In the data rows, 128 means zero.
Here are some points, each followed by its number:
[109 136 034 126 193 148 182 122 151 152 140 015 215 107 081 101 145 148 117 074 114 110 179 136
 075 139 197 171 125 230 152 176 143 071 118 163 114 103 135 132 077 145 136 141 094 111 165 120
 167 096 146 143 154 104] 0
[142 107 110 150 080 103 133 120 110 028 168 123 069 159 129 153 110 086 089 152 085 115 138 223
 219 063 085 171 128 226 095 171 081 139 168 104 201 203 138 104 110 124 138 135 174 093 063 095
 093 087 198 052 154 087] 1
[142 157 098 159 012 119 127 142 049 085 108 119 108 165 050 089 122 109 216 115 114 062 109 127
 133 169 064 050 109 169 208 135 096 125 082 143 153 176 066 135 118 127 136 140 109 128 085 130
 089 140 198 147 141 133] 2
[129 177 172 129 203 194 121 159 129 104 107 139 090 097 187 113 087 148 079 125 077 139 111 130
 107 061 186 100 099 102 109 102 153 110 133 066 146 116 118 136 140 118 161 112 156 211 107 132
 110 093 116 072 156 150] 3
[121 145 138 141 086 169 098 086 091 117 132 169 122 158 068 087 167 134 070 082 146 096 136 123
 201 167 114 091 123 158 121 140 157 157 093 137 145 191 110 117 103 147 152 129 135 172 142 125
 071 106 146 136 160 150] 4
[147 088 168 102 150 203 121 172 201 118 136 139 139 127 132 124 112 180 131 085 102 157 084 114
 134 149 141 163 141 141 134 097 124 140 202 144 073 114 135 184 063 115 162 111 195 127 176 134
 175 121 041 089 163 137] 5
[123 106 088 178 103 079 158 111 048 099 200 108 172 208 082 162 182 110 087 153 131 069 153 182
 163 105 098 123 132 198 144 232 125 164 145 135 135 120 083 155 077 163 122 125 101 103 075 098
 114 073 195 160 143 140] 6
[118 116 125 051 166 088 136 142 177 139 155 136 110 110 206 130 142 167 157 105 135 132 113 100
 130 143 125 136 146 071 087 130 194 181 197 113 122 100 127 223 172 132 133 140 105 140 153 169
 117 114 059 126 151 104] 7
[137 140 197 103 086 062 123 102 107 106 096 125 116 115 148 157 065 094 109 198 145 139 097 170
 141 083 098 123 162 038 093 131 122 119 114 077 150 127 130 136 205 118 126 099 100 102 155 120
 098 123 121 116 092 176] 8
[141 178 164 092 105 148 117 160 133 113 090 136 085 121 150 053 034 105 143 180 150 080 062 138
 163 000 070 055 080 108 098 065 120 115 043 150 120 139 129 139 154 125 118 116 113 097 093 162
 141 134 149 078 108 136] 9
[107 133 124 088 128 150 103 158 110 071 128 140 060 146 139 148 089 144 145 189 160 090 137 093
 121 090 169 112 109 158 078 123 124 166 130 130 131 156 163 162 167 098 109 096 141 128 096 147
 147 135 134 103 108 071] 10
[155 140 120 075 114 143 130 096 134 107 078 183 070 095 064 104 053 116 156 087 149 115 035 129
 162 062 128 094 118 133 112 103 172 169 108 121 178 116 103 140 099 144 149 183 144 131 108 135
 114 104 122 061 137 128] 11
[193 086 154 125 118 083 154 171 110 117 118 114 073 156 058 158 113 159 143 142 127 086 100 089
 161 092 162 189 169 173 099 167 110 154 162 137 142 119 138 199 113 160 092 191 141 145 163 131
 139 096 137 126 173 138] 12
[115 126 156 142 122 173 105 159 150 084 142 190 110 140 187 088 131 135 118 154 114 151 210 076
 129 179 167 131 091 073 156 121 138 130 110 087 120 162 129 079 173 157 108 118 119 198 128 118
 084 104 120 136 155 116] 13
[066 107 108 101 164 125 127 119 125 099 153 136 129 097 144 131 132 103 142 134 119 116 167 110
 111 089 154 149 104 151 192 086 167 121 127 147 194 169 118 158 152 140 160 110 115 112 120 154
 113 049 110 119 152 090] 14
[167 118 103 108 139 153 173 181 120 104 109 164 098 102 190 134 060 133 078 130 100 160 134 122
 114 063 140 164 124 043 131 041 103 185 137 100 117 078 134 137 110 145 132 128 158 114 150 111
 175 151 118 103 149 137] 15
[140 148 105 171 110 063 107 088 177 195 091 136 113 122 083 082 127 083 194 106 165 124 063 154
 170 178 115 125 129 156 166 133 075 096 079 075 149 150 131 055 143 157 137 126 127 146 072 122
 079 116 167 089 134 133] 16
[180 106 087 069 165 088 141 086 175 115 157 140 124 050 125 172 122 121 066 156 139 165 146 128
 154 056 113 147 128 163 102 166 082 131 121 074 172 144 143 110 108 113 154 111 151 106 117 142
 143 052 146 097 122 071] 17
[160 176 135 136 084 127 075 122 069 110 057 146 103 073 134 065 097 091 109 070 121 109 109 099
 208 188 091 123 111 155 155 060 123 094 032 095 187 204 167 064 144 099 126 145 143 157 026 127
 072 143 191 101 165 101] 18
[148 136 127 185 176 135 098 150 147 144 160 104 133 087 128 158 137 117 038 096 119 101 149 125
 129 153 205 179 159 179 146 110 185 113 128 116 159 134 167 149 063 149 128 111 139 136 151 102
 139 096 087 103 183 100] 19
[131 121 084 171 085 157 175 118 098 153 085 127 115 107 132 163 127 095 090 155 155 098 148 141
 169 060 146 094 113 161 106 151 102 177 065 101 124 091 119 137 090 172 144 137 141 110 084 114
 114 150 192 101 101 136] 20
New points follow, each followed by the numbers of its three nearest points above, looking only along the 8 directions in which the numbered points spread most, nearest first.
[186 143 085 185 011 066 141 158 089 159 102 125 104 210 052 172 196 116 156 130 111 100 137 096
 157 254 091 197 183 224 128 196 116 093 086 085 176 146 092 051 135 131 046 101 087 227 115 109
 083 125 172 187 123 078] 4 16 6
[135 121 170 193 115 064 150 057 077 155 113 083 180 170 077 130 141 123 203 159 177 110 077 185
 137 103 069 053 111 084 118 208 111 115 085 177 110 060 076 150 128 110 116 171 090 045 154 114
 066 161 171 161 053 196] 20 2 8
[108 151 109 106 142 144 129 133 105 132 162 066 133 148 111 137 164 164 172 124 150 127 165 166
 087 171 152 136 136 183 120 205 115 084 152 115 128 150 178 135 158 135 103 103 095 202 077 133
 109 157 143 149 147 117] 14 4 19
[157 089 189 092 136 177 111 154 150 132 083 180 066 129 176 101 096 138 157 163 107 154 129 054
 048 103 139 162 128 032 148 110 140 128 091 113 113 167 168 102 177 131 091 159 140 202 125 140
 094 163 129 104 143 114] 3 13 15
[181 123 171 131 103 117 126 185 058 068 170 072 129 178 081 133 166 138 131 121 146 047 167 072
 107 157 119 131 143 179 147 127 132 129 088 207 125 155 111 152 126 115 134 144 072 131 114 112
 112 101 175 197 147 100] 4 2 6
[173 133 114 139 143 182 142 175 103 119 113 157 094 187 164 117 156 113 129 136 139 094 154 110
 205 218 123 147 147 208 053 223 082 118 096 087 150 110 142 085 147 113 042 100 123 221 062 157
 109 195 171 147 135 058] 4 13 20
[166 131 097 111 255 088 152 138 204 174 118 102 193 092 191 150 136 209 086 132 127 207 128 102
 051 104 173 194 144 108 119 096 108 059 136 183 086 121 174 114 121 103 108 126 153 152 162 104
 232 155 114 125 090 064] 19 3 15
[137 165 196 180 099 119 155 170 106 182 095 145 188 225 222 177 136 191 117 157 156 209 143 092
 106 132 122 098 106 036 089 106 069 059 093 237 061 050 069 076 125 134 089 078 177 061 187 137
 167 212 143 199 009 179] 15 8 20
[143 123 131 141 120 212 089 108 133 129 091 169 032 111 207 100 143 098 099 087 138 130 141 082
 174 098 108 185 093 149 149 071 145 189 127 033 142 157 137 063 133 148 130 070 169 197 111 135
 123 129 084 101 124 108] 3 13 15
[141 119 063 032 255 169 129 154 179 150 145 139 214 070 135 103 091 210 080 151 149 167 182 060
 039 168 255 136 163 154 092 134 128 033 159 122 108 117 157 149 131 144 116 135 144 166 151 146
 240 165 071 112 186 125] 19 5 0
[087 157 129 063 218 157 146 146 241 149 121 142 197 082 172 103 160 173 208 145 138 198 140 046
 016 157 195 059 114 051 179 048 183 097 175 165 037 082 150 178 145 120 128 140 102 150 195 155
 243 114 061 172 110 118] 7 5 14
[164 099 045 065 205 209 168 122 096 204 078 099 139 127 020 138 176 148 146 100 141 092 107 151
 134 124 170 088 204 255 097 222 094 092 136 180 150 084 115 148 084 163 095 129 129 123 080 143
 163 130 160 187 135 064] 0 12 19
[135 095 126 124 139 120 089 121 112 128 150 149 091 159 157 158 120 095 121 160 130 133 134 122
 135 134 102 104 151 097 115 174 125 162 125 108 126 095 140 159 149 125 087 138 116 168 123 133
 113 135 128 101 096 125] 8 10 12
[081 148 177 157 165 115 124 081 114 225 118 129 195 118 117 147 151 200 151 119 169 172 071 142
 072 067 103 045 141 086 167 097 140 058 139 206 116 095 105 121 144 115 177 148 132 083 150 116
 135 159 095 160 060 196] 7 8 20
[139 118 126 132 072 077 129 093 083 077 063 153 089 135 086 155 123 105 184 136 166 093 084 155
 192 124 108 073 146 158 125 159 095 210 124 126 131 129 070 175 154 139 180 106 178 060 099 134
 074 130 110 127 105 133] 12 11 2
[133 160 203 186 000 102 118 079 010 074 032 136 086 213 082 104 132 106 225 111 127 038 087 201
 237 156 013 077 136 184 082 202 081 215 078 130 130 162 034 148 107 176 147 082 166 052 046 121
 000 151 217 069 151 175] 2 4 6
[160 184 150 157 076 056 117 184 093 119 105 152 125 170 106 088 086 159 193 168 133 117 123 118
 151 134 128 148 127 140 109 114 149 103 085 172 105 143 116 142 097 133 112 148 121 136 153 151
 115 197 136 118 139 134] 4 11 12
[142 141 175 142 155 097 150 050 192 217 129 102 174 116 142 123 186 205 206 121 146 230 089 093
 077 164 114 069 138 055 228 115 080 064 134 136 062 080 092 063 112 114 157 148 160 098 215 114
 153 154 052 163 060 189] 7 16 8
